One vector is turned by the same rotation once a step. Each row is the vector after some number of steps, and that number follows the row.
The counts run from 0 to 891.
[-21  -4  27  24 -15  14 -14  16 -21  -5  83  38 -32   4 -12   8   4   8
 -25   8  15 -14  -7  22 -11  -9  12   5   0  16  19  12  16  20 -13 -20
  -1  17  18  12 -26  -4   2  15]
136
[ 13  -7  -6  -5 -17  29   1  -6 -19  13 -18  29  33 -28 -20  24   4 -19
 -26  18  40   6 -12  23  43  27   5 -20  19  20  24   2 -24   1  19  18
 -16  31  -5 -11  -6  32 -10   6]
438
[-28 -31  26   1 -35  -4 -25  11  -6  11  12   8   6   5 -19 -28 -27   9
  40  22  -1 -21  -1 -23  48   0   2 -15 -10  24   8   4   7   0   3 -12
   1  -1 -19  14 -30 -33 -33 -23]
37
[ 22 -26 -20 -14  13   1   5 -18   1 -12  15 -11 -19  57  -5  14  27  -5
 -33  27  42  16  13  33  -1  -2  -2   7   8 -14 -20   4 -14  22  -2   4
  -2  38  13   3 -16  17  23  26]
417
[-22 -31  -9  20 -30  12  10 -15  13 -13   9  -8  23 -32 -15 -16  -6  28
 -11 -26 -20 -15  -5 -11  -9  15   0 -21   9   1  -3 -12   1  -7 -33   5
  23 -25   2   2  -9 -74 -25 -11]
165
[ 14   8  10  17 -16 -43 -22   7  -2 -19  27  -5 -26  26  10  68 -39   7
   6  -1 -37 -12 -12 -20   9  14 -11  -6  -6  16  17  14   6 -20  -6 -13
  20 -14   5  20   4   5   6 -19]
234
[ -9 -24 -36  26  33  18  13 -32   0 -11  12 -19 -13   1  -1  12  36  18
 -41 -16  10   4  13  25 -18  -1 -17  17   9 -16  11 -12 -18  16 -38  13
  -6 -14  21  14  -1 -40 -20  10]
291
[ 20 -23 -17 -38  12   4  25  -9  22 -20 -16 -34 -19  35   8 -12  17  40
  -7  27   0   5   1  -2  -8  -7 -29  26  13 -33 -31  -1 -10  -6  16 -22
  15  -5  10  25 -29   1  -2  15]
199
[ 22  10   8   5  -4  -3 -35  14 -14  -4  -4 -44  18   3  24  28   9  -9
  -7  13 -22 -37  22 -32 -12 -18   3 -13 -15 -34   7 -38  24  -8   5 -14
 -42 -11  -5  18  -5  11 -27  -8]
621
[ -9  10  12   9   9  15  20   8   0  30  14  41 -28 -32   2   2 -12 -27
  10 -17  -7  24 -27  -8   3   0  -4  38   6  10  29  30  -7   0  11  -3
 -44 -30  -6   7  20  25 -29 -34]
459
[ 24   7  11   4  -5   9  -5  10 -21   0  -3 -55  -7  13  30  21  28  -6
 -26  31 -18 -13  29 -13 -23 -14   4 -11 -12 -41 -14 -44  12 -18  15 -24
 -30  -7   5  17  -2   9 -25   3]
623
[-10 -13   1  -8  -4   9  -3  -6  29   5  -4  -9  21   9 -45   5  41  21
  -5 -10  12  11  26 -25  43  13 -26 -20 -20  16  10 -22  18  -3   5 -36
  14   7   7  28   4 -14 -54  -7]
814
[  0 -34  -6   4 -36 -44 -10 -32 -17  22   0 -47  11 -14  34   8  -2  -7
   5  33 -19  -1  -8   0  24   9 -12   4  11   3  40 -12 -32  -1   0   3
 -18  -6 -29  18   0   8 -17 -20]
746
[ 17  -9 -14 -28  27  11  34   1  42  -3 -40   7  -8  -2  -5 -20   1   6
  25 -26 -15 -17   2  -7 -23   3  24  12 -11 -22 -24 -14  -8 -16  -2  25
 -32 -41  -7 -10  -4   0 -13 -27]
179
[ -9   5  -2 -16  31  13   4  14  10 -17   6  14  -7  31 -16 -31  -1 -10
  36  -5  32  17  17 -19 -17 -25 -12   0 -10   1 -39  15  33  41  -8  16
  23  28  14 -19  -7 -19  19  14]
701
[ 34   4   0  17 -26 -36   1 -28 -19  26   6   1  42  -3   6 -12  38 -22
  -8  -6  10  27 -12  30  -7   6  16  -9  10   7  14   4 -15   4  28 -34
   5  15  11 -28  29  34  14  -3]
646
[ -6   6 -11  32   1  47  25 -36 -35 -18 -27 -27  18 -20  -4  14   0   5
  -6  28  11   5   9  27   7  12 -12   8 -41   4 -12  20  -2  20   8  26
  16  10  -1 -12  -3 -38 -34  21]
716
[ 13  14 -12 -28   2  39  19  -4 -14 -14 -25   0  -7  17  -8  -3  12 -23
  24  -9   8  10  11 -39 -19   8   2 -14  -5 -17 -24   7  14 -22  10  -2
 -58  -7  -3  -9   0  -9 -42 -37]
831
[ -3  -2 -16 -22  -4 -10  36   7  53  34 -15 -19 -15 -10  -9  -5  10   1
 -14 -29 -15  40  -1 -19  -2  32  31 -22  -2  22 -17  -6  -3  -2 -32  24
  -6  -9 -12   2  13 -13  18 -27]
269
[ -6  16   3  -7  26  16 -42  29 -18   2 -28 -30 -13  36   2 -17  -1  -2
  -5  16  21 -33  21 -12  14 -34  -3  11  -1 -27 -24 -21  -7   2  -5   5
 -51   9  -5  -6   7   2 -16   3]
405
[  5  28   2   5   0  -6   0  42 -29  32 -26  22   9 -33  18  -9 -15 -31
  -7 -15   0  13 -17   9  -5   1  20 -31  33  10  -3 -25 -13 -14 -16  29
   2  12   2 -33  19  19  43  12]
771
[-16   1  30  -4 -15   0 -14  16  11 -25  63  27 -34  -5 -19   6 -21  35
  12   2  -8 -34 -23 -16  -7   0 -19  42  10  10  15  15  16   6  20  -6
  -5  -1  -6  11 -10   8 -17 -15]
353
[-28 -26 -10  23 -29  16  13 -21  14   1   6 -14  10 -31 -23 -17   1  32
 -10 -24 -16  -8 -11 -18  -1  25  -9 -12  11  11   5  -5  -1  -6 -25  -3
   9 -23  -4   1  -2 -74 -35 -19]
164
[-17   1  -4  20  -5  35   3 -23 -30 -29 -11  -2  30 -19   5  20 -22   1
  10  22  19 -29  14  27   0   0  -6  -3 -37  -2   1  17   7  22 -16  42
   6  15 -10 -19 -30 -34 -23  20]
718
[ 10 -48   9 -50 -19  -5  13  -3  24 -30  20  13  -6  18  17   5  -9  24
  27  12  -3 -44  -9  -8  -9  -2   4  10  24 -28  -4 -14  -8 -21   8   4
 -24 -20 -11   8 -37  16  -8 -31]
849
[  7 -18  16  -5 -35 -10  11   2 -18  -2  29 -30  -5  12  22   4   3   5
 -35  28  28   6  -9  23  -2 -12 -19   0  40 -17 -19 -16 -17  -1  20 -11
  15  38   6  -9  15  20  33  20]
752
[ 33 -18  -1  -2   8 -16  50 -20  -6 -20  -1 -13  -9  37  46  39  -1 -26
   9  15   5  -6  13  41 -13  -2  16 -11 -27 -12 -19  -5 -22  -9  -1  21
   3 -17   5 -23  13  14  19  -9]
733
[ 31  27   2  27 -16  -3   3 -14 -41   6  -5  -2 -15 -17  -4   9   2  -9
  11   4 -32  19 -15 -20  -1  29 -23   6  13   6  10  -1   1 -37  45 -28
  -7 -20  15  -1  23   6 -39 -28]
340
[-21  10   4   7  21  29   8  -1  30 -24  -2  35  11   0  -9  -4 -17  20
   8 -51  13 -31 -11  -7 -28 -33   0  25 -12 -21 -10  42   3   9 -18  -3
 -23 -27   2 -20  17 -26 -12 -15]
175
[-33  -5   5  26   9  28 -18  -1 -24  30  17  16  15 -25 -16 -49  17 -15
  11   5  21   5  16   1   2 -20   3   2 -27  10  18   6  22  46 -20  -1
  -2  13   1  -2 -35 -28 -18  23]
807
[  8 -16   1 -18 -35 -13 -34   3 -23   2  -3 -37  -3  37  -5 -22  -2  28
  -6  35  -3 -24  -7 -22  12   0  -9 -17  26 -13 -22  -5  -2 -22  21 -41
 -14  18  -2   7 -31  -9  -5  -4]
533
[-11  -9   6   8 -21  21  16  -1  12 -19   7 -12  16  12  -5   5  13  19
 -12  -5  -6   2  16 -31 -16 -13   0 -31 -22 -13 -24  21  33   0 -20 -42
  31  -5  17  20 -33 -59 -15   5]
818
[ -9   1  25   7 -13  -1 -17   0  13 -20  59  31 -29 -10 -23  13 -22  29
  19  -3  -3 -36 -29   8   7   3 -22  40   6  17  28  13  18  11  26  -2
  -6   7   4   5   2  11 -24 -14]
352
[ 22 -25  11   8 -39 -30 -18   8 -23  -8  33 -45  18   5  32   2  -9  -4
 -25  38  -6 -10  -5   2  -8  -9  -5  -8  34 -24 -14 -26  -7   6  17  -9
  20  33  -7   7  -3   2  27  18]
750
[ -2 -25 -33 -16   5 -20  37 -53  -5 -16  -9 -14  -6  20  13   1  20  29
  14  19   5  25  -7  26 -13  -5 -36  31  -4 -11   4  26 -25   9 -13  -2
  31  -2  11   9 -30 -14   4  16]
202
[ 34 -26   8  19  16  -7  13  23  -5  23  26  -9 -18 -38  -1 -21  12 -32
   0  16 -29  25  -3 -12  -7  16  -3   5  30   2  -1 -64  10   8  33   7
  21 -11   6  15  23   9 -13  -9]
466
[ -7  36  -8   7  21  -7  -9 -16  50 -14 -23 -32   2  22 -12  27 -12  45
 -14 -31 -14 -11  -4 -10  -5   3   3  22 -34  -1 -14  35   8   2 -21   1
 -10 -13  -4   5  20 -20 -10 -14]
391
[  1  24  -9  21  30  -2 -70   5 -19  -5 -17 -19  14  28   0  -6  -9 -10
   3   4  17 -45  23  -5   6 -32   6   7  -9 -21  -3  -8   4  27 -13  20
 -41  16  -8 -18  10   3 -13  10]
403
[ 37  14 -14 -15  -8  24  48 -13 -24 -21   5  27  -4  12  -5  26  28  -8
 -12   2  17  32 -11  23 -32  15 -14  -7  11 -11 -21  22   2 -14  19 -20
  17  20  40 -16 -22  18  20  16]
328
[  7 -13 -11  14 -24  16 -31  -1  -8  -3   6  30  32 -19 -29  42 -12  -3
 -24  11  24  -8 -22  -6  37  29 -10  -6  25  18  39  16  -6   5  15   1
 -21  28 -11   5  -5  25 -28  -4]
440
[-12  30  11 -23  -3   3  -3  37   4 -16  -6  16 -24   8  -7  15 -18  33
  -7 -18  21 -13 -22  -5  16   3 -37   9  39   1 -24  -7   4 -20  12   8
  27  32  17 -20  22  18  32  18]
880
